One vector is turned by the same rotation once a tick. Each row is the vector after some number of ticks, and that number follows the row.
The counts run from 0 to 679.
[100 101 103 130 109 112 126 151 155  91 136 141 140 143 132 136 137 123
 128 118  90 138 107 118 103 129 131  98 171 111 126 120 125  52 109  82
 155 139 187 146 165 159 124] -> 412
[134  86  92 153 183 118 100 116 114 143 138 157 100 141 103 101 113 129
  94 118  87 154 153 102 159  62 115 131 109  99 102 134 106 140 133 125
 130 118 161  74 164 136  88] -> 418
[146 111 136 135  61 135 130 126 131 148 165 156  77 173 130 105 138 113
 123 128 105  97 152  77 105 134 142 161 150 180 168  95 103 152 114 115
 127 141 146 142 130 100 132] -> 72
[100 141 109  88 154 146 126  93 162 119 137  66 125 136  82 110 147 160
 165 116  87 146 112  73 108 175 161 124 142 137  98 111 109 109 124 140
 131 151 141 101 114 155 168] -> 481
[112 149 113 125 159  68 146 116 129 122 162 149 162 163 107  96 113  95
 164  76 120 131 115  52 116 109 123 122 100 149 105 119 133  99 151 160
 119 169 127 134 138 122 128] -> 150
[ 83 117 103  79 169 108 125 106 137 108 102  89 124 123  91 127 149 166
 145  99 137 145  97  91 132 111 146 146 126 116  95 107 106  94 146 198
 132 128  90 141 122 160 139] -> 568
[115 121 113 148 169 143 119  92 180 104  96  80  88 128  98 113 109 161
 121 125  71 132 117 130 138 157 167 115 151  92  96 139 101 136 121 123
 120 138 161  90 125 155 132] -> 394
[118 140 113  69 137 179 142 158  83 123 134 131 122 114  79 129 184 172
 128 166 155 148 160 127 131 133 132 165 119 108 130  87 129 133 117 122
 143  99 110 107 156 155 156] -> 663
[ 95 127  81  88 192 130 113  72 119 144 119  85 121 104  97 117 137 163
 106  84 130 147 115 128 139 134 111 126  77 126 104 163 127 140 134 166
 133 102  74 127 133 123 101] -> 655
[167 151 182 119  82 103 105 138 129 121  67 109 165 140 167 154 108 151
 123 132 123  68 130 166 114 120 139 161 166 144 126 132 134 152 107 152
  92 112  98  99 105 101 138] -> 653
[111  88 178 117 105 120 146  63 146 116 132 154  74 111 131 143  99 114
 114 123 116 149 128 141 130 127 178 104 168 105 162 118 158 162 121  96
 132 168 153 139 110 107 110] -> 233
[130 113 166  85  83  97  85 122  96 114 145 135 157 172 130 115 138 136
 119 112  99 110 157 108  76 131 153 148 184 136 126 119 111 144  96 101
 127 158 193 119 146 131 142] -> 558
[114 159  87 157 185 142 145 119 161  94 120 108 116 120  74 127 101 137
 120 134  83 141 110 151 134 175 157 109  94  90 113 178 153 102 119 107
 121 124 142 127 163 143 155] -> 11
[142 113 137 130 112 173 169 135 143 159  96 115  87  74 137 155 120 121
 120 145 139 123 113 187 156 113 111 113 104 127 159 107 133 145 122 147
 152 105  67 147 101 108 100] -> 647
[122 104 142  57 143 138 130 115 107 166 129 111 119 119 114 108 161 133
 132 115 145 153 171  93 131  78 125 116 120 101 127  86 110 185 149 143
 155 141 118  83 123 146 125] -> 459
[136 116 155 130 123 143 163 129 122  71 138 135 103 143  71 142 119 123
 152 176 119 147 132 150 141 149 205 179 161  92 151 108 114 144 109 122
 121 169 168 137 143 132 139] -> 489
[116 151 136 102 117  96 129 126 186 111  65  80 132 148 126 130 118 151
 192 109 128 111 102  89 124 147 175 135 163 121 134 112 121 108 148 183
  93 145 121 108 122 126 162] -> 567
[135 141  51 170 128 155 121 194 178 119 124 130  92 125 144 131 134 148
 118 147  94  98 115 126 137 150  87 129 116 155 120 146 116  80 134 118
 108  70 129 120 139 142 130] -> 317
[101 111 115 123 176 168 143 139 108 109  94 122 136  92  77 150 137 150
 109 145 132 164 110 182 147  89 140 127 137  57 122 138 141 109 105  99
 144 128 123 110 151 175 139] -> 366
[139  83 136 154 140 120 115 130  73 154 141 202 124 112 124 126 104 106
  74 117 126 124 156 150 131  40 113 164 128 104 127 112 153 164 119 114
 125 130 110 112 153 123 108] -> 187
[106 105 110 121 158 129 100 119 108 177 157 155 133 101 138 116 139 109
  73  77 116 149 135 121  96  92  74  79  97 126  99 152 135 138 126  79
 173 118 122 130 144 139 104] -> 528
[ 80 108 130 112 170 127 120  76 138 144  87 118 121  67 121 148 121 157
 114  79 141 147  88 142 117 100 140 106 137  97 121 138 185 120 121 112
 143 122  87 128 110 141 137] -> 110
[138 175 151 124 116 132 144 131 200 137 100  78 134 137 130 115 117 133
 168 123  96 112 120 116 112 193 167  92 138 131 131 138 140 125 120 122
 108 152 134  89  92 137 162] -> 480
[ 88  87 143  63 110 150 115 103 110 174  94 145  95 119 122 109 157 153
 125 118 159 133 150  86 124  65 134 115 162 108 139  88 130 161 134 119
 130 113 122  79 152 142 129] -> 204
[154 135 117 181 101 156 146 195 134 127  91 197 110 132 144 145 110 123
 109 167 126 100 143 138 150  93 148 149 148 117 147 117 162 128 130  87
 105  89 136  98 155 135 148] -> 571
[117 138 155  75 161  94 135 133 116 103  82  84 193 141 111 136 117 134
 156 110 113 132 123 153 127 122 156 103 150  80 115 124  91 129 129 160
 154 167 125  91 138 127 121] -> 75
[106 118 181 109 104 130 101  80 134 123 140 124 112 101 118 158 118 140
 116 119 126 135 119 147  82 141 180 147 164 113 130 124 188 133  85  91
 117 172 128 149  91 159 158] -> 320
[ 71  99 114  93 123  99  89  68 176  99 117  93  87 134 115 112 139 147
 126  94 117 135  96  78 117 126 168 135 151 129 123 129 123 107 150 156
 120 133 149 144 129 139 127] -> 81
[112  79 104 123 142  93  96 129 121 146 119 161 115 140 140  99 115 109
  91  94  98 146 141 110 128  56  92  94 130 116 114 131 102 139 144 115
 154 105 157 105 168 125  71] -> 673
[164 129 141 148  83  97 147 163 138 116 184 179  97 148 159 142 112  64
 132 149 142 113 133 133 144 113 129 142 105 137 175 140 149 115 143 143
 115 148 151 167 122  95  94] -> 310
[122 134 109 131 144 130 181 139 194 134 154  94  93 114 119 136 126 105
 165 123 129 145  82 110 142 150 137 122  94 147 140 105 122  93 155 184
 141 144 110 172  66 126 124] -> 387
[138 146 119 104 100 151 144 148 159 194  92 118  69 127 149 117 154 117
 152 142 148 112 141  99 166 112 130 123 118 128 160 101 116 161 172 171
 109  91  97  78 105 119 125] -> 154
[135 138  83 153 127 173 194 197 121 142  69 147 139 144 111 152 115 148
 137 140 109 107 105 141 143 135  93 114 140 149 123  99  88  91 113  99
 147  92  91 115 167 134 141] -> 230
[169 141 120 173  80  99 141 183 173 126 102 143 125 150 172 140 102  81
 120 138 111  83 112 148 148 139 122  84 128 133 159 155 136  99 149 125
 123 107 146 123 150  90 114] -> 79
[102 113 127 102 100 145 124 142  45 113 111 172 164 145  93 147 146 161
 116 134 127 118 133 138 103 107 130 151 169 130 127  96 109 119  81  94
 144 110 125 123 200 124 131] -> 535
